(in the rows, 128 means zero)
Each path below is one point turned by a fixed rotation once a step. After each direction that follows a path, write how fast that rotation turns it, in degrees a step (0 if it stays still).
Each turn is a multiple of 5 degrees from 10 to 175, or 0.
Each row of a path follows its step; steps can be skipped.
Path 1:
step 0: [122 114 131 136 146 125 144 131 123 129 125 132 123 128 136 119 144 106
 125 131 126 126 135 130 134 120 137 118 118 131 141 133 134 131 137 127
 117 118 124 122 125 131 127]
step 1: [126 141 145 137 115 114 117 129 130 128 137 143 133 137 123 130 136 130
 130 131 132 120 133 114 121 141 132 137 121 125 119 115 133 129 126 131
 119 131 136 114 129 138 136]
step 2: [140 112 126 128 120 130 132 132 123 130 133 134 128 128 131 133 112 122
 130 112 129 136 116 135 132 122 130 140 134 136 123 132 125 119 111 138
 148 136 136 124 120 127 139]
step 3: [119 127 133 114 143 133 142 142 116 130 122 128 136 133 128 144 127 140
 122 127 142 123 118 134 130 132 130 123 139 126 138 121 125 125 137 118
 124 124 127 128 130 118 112]
step 4: [117 136 140 143 128 134 116 109 125 118 137 132 116 133 124 120 133 142
 122 127 119 136 120 140 127 130 120 125 117 127 124 128 124 121 138 131
 116 130 117 140 133 123 132]
step 5: [138 118 121 123 122 119 129 118 134 136 132 132 143 117 144 118 127 120
 124 128 120 119 132 120 127 121 126 132 117 145 124 122 126 130 139 139
 139 125 131 141 135 133 117]
step 6: [116 136 123 138 129 124 123 147 138 137 117 128 135 116 135 133 123 121
 134 115 118 129 118 121 127 128 135 119 135 127 142 126 132 132 119 125
 114 115 132 116 135 127 134]
step 7: [127 129 135 143 129 135 144 127 118 126 133 129 128 128 124 120 131 138
 126 133 131 127 137 131 120 127 119 131 119 127 139 117 125 133 122 116
 143 138 120 110 117 130 148]
step 8: [138 121 127 125 129 124 114 134 133 129 134 132 120 137 133 129 124 123
 109 131 144 113 126 135 141 126 128 138 134 136 128 129 138 116 137 119
 123 147 137 130 123 137 123]
step 9: [135 128 125 121 127 102 126 119 129 128 120 138 128 126 124 127 127 138
 141 122 131 146 119 134 129 131 126 118 140 119 129 120 115 113 124 131
 123 129 132 128 137 116 119]
[130 127 132 128 132 127 122 124 128 131 129 125 125 129 129 128 125 128
 133 130 125 131 128 132 127 128 130 129 126 124 131 124 129 127 128 129
 133 125 130 127 128 125 131]	145
[127 123 127 128 129 130 131 123 127 132 129 128 128 133 129 127 126 127
 124 130 127 129 129 125 129 125 130 129 130 132 130 132 125 130 128 126
 133 129 131 131 130 131 132]	135
[125 123 128 124 126 126 128 131 126 133 131 128 124 121 129 129 125 126
 123 128 129 125 131 129 128 127 128 128 125 124 128 131 130 126 128 131
 130 129 127 130 126 128 126]	130
[128 128 131 126 123 124 126 127 125 128 129 130 124 130 129 126 130 128
 130 130 129 128 128 128 135 129 124 123 129 132 129 127 133 133 131 128
 128 128 127 131 125 128 130]	95
Path 2:
step 0: [118 124 131 139 129 120 143 128 126 126 114 122 139 129 136 129 138 123
 122 125 129 126 130 138 124 125 106 142 128 127 137 110 138 123 116 137
 137 114 140 133 128 129 123]
step 1: [126 125 122 128 124 134 121 121 126 129 136 144 128 138 139 143 124 141
 140 138 135 123 140 122 125 132 129 137 129 116 146 131 127 141 113 134
 138 126 138 130 118 144 134]
step 2: [114 112 119 124 117 140 133 124 124 131 126 110 140 134 123 143 122 119
 129 140 126 125 122 146 125 133 116 131 132 131 134 128 128 122 120 126
 134 112 112 124 126 132 122]
step 3: [111 140 119 117 131 130 139 128 132 120 140 130 111 123 127 124 126 130
 126 134 132 118 130 135 131 134 114 133 122 127 144 111 134 125 121 130
 131 133 138 120 122 148 138]
step 4: [134 115 140 124 133 133 127 122 123 136 141 129 139 132 139 125 119 143
 121 152 134 122 118 138 132 128 118 130 135 119 130 122 137 135 122 118
 123 119 117 121 113 127 129]
step 5: [132 127 131 119 129 139 150 130 137 120 135 129 139 117 113 129 111 125
 128 123 124 129 123 142 120 137 135 132 109 137 134 126 130 130 111 131
 126 125 126 128 118 141 133]
step 6: [141 118 130 126 132 127 140 124 126 126 133 112 134 134 127 109 132 136
 122 138 137 114 126 133 137 131 119 123 135 126 128 121 127 126 128 146
 139 120 145 124 117 128 146]
step 7: [128 131 138 137 144 143 142 132 134 132 129 131 128 119 122 140 114 125
 127 147 140 128 123 124 142 132 134 132 124 117 129 145 122 138 117 136
 128 124 131 127 116 134 120]
step 8: [130 114 124 135 130 133 158 134 116 121 125 125 136 135 118 132 125 121
 121 130 120 129 136 139 134 131 125 114 134 130 130 112 111 140 135 123
 130 121 131 125 128 133 136]
step 9: [122 134 124 128 136 114 130 134 129 128 132 134 127 136 125 136 120 128
 129 145 133 128 100 122 135 128 131 134 118 114 132 122 110 123 131 137
 130 130 141 125 121 133 146]
[128 130 127 127 128 123 131 128 126 121 128 130 127 127 128 127 132 127
 128 124 128 127 128 135 130 129 128 128 128 132 126 128 126 126 127 125
 129 123 131 126 131 131 127]	130
[134 130 134 129 127 129 132 128 131 128 125 124 132 131 130 127 130 129
 128 123 129 125 131 127 130 128 130 131 128 129 131 131 128 126 126 128
 128 129 130 130 123 127 127]	55
Path 3:
step 0: [115 122 128 116 119 133 124 122 129 120 132 145 124 131 120 122 142 136
 126 124 137 138 124 122 127 139 120 139 142 128 123 118 135 132 122 129
 117 135 133 116 138 116 134]
step 1: [129 127 124 112 125 125 145 117 128 139 119 135 119 135 131 132 130 133
 116 124 135 125 138 138 128 116 128 123 137 140 120 130 130 138 121 123
 143 117 142 125 123 124 132]
step 2: [128 126 143 125 125 139 138 135 134 138 122 135 134 129 134 120 139 127
 132 126 137 132 117 126 142 133 130 141 143 120 124 128 132 133 129 116
 129 115 113 120 125 115 119]
step 3: [128 116 129 126 131 139 116 126 136 130 130 127 115 132 125 141 118 140
 127 136 135 127 133 135 130 126 121 142 134 130 112 128 120 137 125 133
 134 131 141 119 115 111 122]
step 4: [121 124 119 118 130 119 133 126 141 118 119 129 125 124 129 114 132 141
 119 120 131 130 134 127 135 137 122 136 144 124 130 116 125 127 119 120
 120 117 134 117 143 121 120]
step 5: [129 118 132 113 116 127 134 126 121 131 125 144 123 135 131 138 134 136
 124 130 136 145 127 131 129 136 127 122 134 130 108 133 129 141 134 129
 139 122 134 115 130 130 138]
step 6: [122 127 138 118 127 130 130 129 131 145 125 140 126 140 124 115 127 128
 120 121 138 113 124 130 130 120 121 141 139 126 133 118 137 144 127 125
 135 114 127 128 127 117 116]
step 7: [124 120 126 126 125 141 129 119 132 126 113 133 126 117 128 141 126 133
 135 134 139 129 121 123 140 132 124 134 138 128 117 135 127 132 115 114
 125 130 133 119 117 107 133]
step 8: [128 125 120 124 135 133 138 125 147 127 134 130 120 143 130 123 139 136
 122 128 129 140 142 132 133 130 125 145 138 142 123 112 120 133 125 133
 131 121 130 118 132 120 121]
step 9: [129 121 139 114 119 119 124 122 126 128 126 126 124 124 135 125 134 149
 117 127 135 129 126 140 129 133 137 129 145 114 114 136 135 128 127 116
 136 120 132 118 133 122 130]
[132 122 128 130 131 129 127 126 128 128 127 128 125 127 124 130 126 125
 126 124 129 127 126 125 132 131 126 132 125 126 126 127 129 127 124 129
 125 132 130 133 129 126 126]	95
[127 128 129 131 132 128 127 132 130 129 122 127 129 129 129 125 125 123
 130 130 136 129 130 128 130 125 130 128 126 129 129 129 128 129 126 128
 129 131 124 126 124 125 128]	80
